In the rows, 100 means zero.
The rows below come in pairs that one turn or mirror swaps. Which row does each named row swap with?
The rows were stretched afterwards, more along some directions than others.
Girid: 123 109 106 93 114 99 95 106 99 109 85 92 112 87 114 106 92 81 106 125
 105
kili: 95 103 104 90 104 93 94 105 103 118 80 109 114 95 111 86 102 99 113 92
 116
bozim: 118 104 115 105 129 94 91 118 104 120 87 97 117 102 120 103 88 74 97 143
 86
Dapa: 113 109 123 95 113 113 98 95 73 98 79 94 107 102 118 109 94 94 107 120
 102
Pizos: 114 111 122 98 107 116 98 98 75 98 83 96 108 97 119 110 94 91 104 117 99
rori: 120 114 95 103 113 96 82 110 121 126 88 101 110 94 119 91 87 77 101 131
 86
Fazo: 83 98 104 113 120 85 117 106 97 105 89 99 126 98 91 92 108 109 105 82 97
tigo: 94 106 93 105 117 95 102 100 118 112 71 103 98 107 111 92 105 101 106
 103 89
lagaf: 89 98 102 94 117 87 99 96 93 105 73 95 130 105 102 103 105 98 109 119 88
Babem: 101 105 106 97 111 93 90 113 104 119 82 111 107 96 117 88 99 94 113 102
 115
vufe: 97 115 112 113 108 98 107 111 100 109 81 92 110 119 101 113 102 98 96
 120 72
nofe: 112 115 105 107 117 97 84 96 105 127 67 110 115 103 118 88 95 88 90 134
 82
dep: 110 102 107 114 120 83 96 119 118 125 103 97 118 88 108 92 90 80 93 111
 91
Lodob: 105 90 109 95 114 106 82 97 105 123 69 97 128 91 105 76 85 86 112 125
 101
Kam: 120 115 118 96 125 96 90 93 100 120 69 86 118 107 107 95 98 92 98 137 85
zefuv: 77 100 112 109 109 88 108 106 102 104 75 89 120 96 106 80 93 95 104 113
 90
Guvap: 99 114 103 111 108 90 102 108 103 123 69 104 113 109 104 107 108 106 101
 109 88
Medaf: 89 104 106 110 113 100 103 102 113 109 83 91 121 112 108 101 94 99 93
 114 94
Pev: 113 107 102 100 101 94 86 118 116 120 97 100 112 96 100 104 92 80 99 114
 91
kasot: 103 108 88 100 120 86 86 110 118 114 95 110 124 92 107 81 92 88 114 106
 83
Vulab: 109 120 114 114 111 93 93 97 108 126 63 101 112 110 99 97 107 102 98 115
 84
Susu: 127 107 104 94 128 100 89 104 104 121 90 106 107 91 111 98 102 84 119
 128 91
Labip: 93 92 102 94 109 105 93 104 98 122 73 98 109 93 110 76 87 81 109 130 102
zige: 103 99 103 105 124 89 102 92 87 117 71 110 115 94 110 84 106 98 119 108
 88
sazaf: 87 97 108 95 106 103 96 95 105 103 79 93 111 91 100 83 98 101 94 115 87
Zago: 128 116 123 98 122 103 94 104 93 123 73 97 122 105 114 101 86 91 102 131
 82
Donup: 113 105 96 87 130 79 96 98 91 114 64 101 102 108 120 90 103 85 111 135
 81
bikek: 97 103 96 91 135 96 102 91 107 126 54 112 137 97 120 86 110 92 121 122
 77
vivos: 97 98 96 103 118 98 105 112 120 114 87 108 119 77 110 97 102 95 118 90
 112
bovar: 95 102 103 121 129 96 100 110 115 113 96 108 116 87 108 88 97 102 109 97
 93
bul: 106 116 112 110 131 100 100 100 113 132 65 105 138 106 105 96 100 93 95
 120 88
vumu: 107 108 123 97 106 111 105 91 71 92 77 88 106 106 119 111 99 98 103 118
 95
linad: 87 115 104 119 123 91 98 116 111 100 89 102 114 101 105 89 107 97 98 108
 87
Fabu: 121 118 113 115 119 108 94 117 113 118 85 101 107 105 112 94 87 84 108
 119 92
Vulan: 103 103 106 97 120 119 86 95 117 117 68 102 128 84 109 82 91 83 111 123
 85
dib: 104 115 125 115 115 97 109 97 90 103 65 82 116 122 102 104 103 104 83
 128 77
Medif: 87 100 109 104 103 107 100 97 112 117 77 97 123 91 105 78 83 107 101 97
 104
bovo: 88 94 99 95 113 114 99 93 97 111 71 109 131 88 106 90 96 91 112 112 98
dor: 105 105 101 104 121 93 98 103 110 129 77 115 116 118 103 94 100 91 95
 119 83
sep: 115 94 105 86 114 106 99 87 80 124 56 95 110 96 116 92 101 90 115 131 98
duz: 105 97 103 113 123 85 98 116 109 121 87 105 109 99 109 79 96 94 103 107
 99
Gabal: 108 103 97 89 129 79 103 86 100 130 60 112 125 114 115 90 120 102 112
 109 73
nuse: 111 91 109 81 110 111 86 91 103 127 66 102 129 98 110 93 91 88 106 131
 94
Gorok: 102 115 116 127 112 104 95 109 105 104 87 97 128 109 98 111 90 103 96
 112 76
raz: 93 104 110 99 104 96 93 109 104 111 88 103 106 95 109 93 97 101 108 92
 115
sudob: 124 115 94 93 120 87 95 88 106 116 80 110 108 118 115 107 100 98 102 113
 89
pase: 81 103 107 107 109 101 103 93 106 101 85 95 114 88 100 95 103 104 103
 112 91
dukun: 116 100 105 112 112 119 80 114 116 115 96 102 107 87 109 104 84 79 105
 121 103
nuzi: 117 107 97 89 123 100 91 99 99 111 86 110 110 103 107 88 99 98 109 114
 87
Sar: 98 96 107 98 122 85 97 97 111 119 70 110 116 90 116 93 102 89 100 119 88
tepes: 119 112 122 117 111 105 87 121 111 123 90 90 108 91 95 95 86 79 85 124
 103
Doti: 90 101 112 107 105 85 102 101 103 113 83 94 111 113 99 98 95 89 78 128
 74
gofa: 113 98 102 93 127 98 93 104 100 108 86 95 105 93 114 80 104 81 114 118
 95
zito: 102 106 106 107 104 105 92 102 99 106 90 103 125 105 107 110 86 99 92
 120 84

zito pairs with -> nuse
tigo pairs with -> Donup
pase pairs with -> Susu
Gorok pairs with -> Lodob
sudob pairs with -> Sar
nofe pairs with -> Gabal

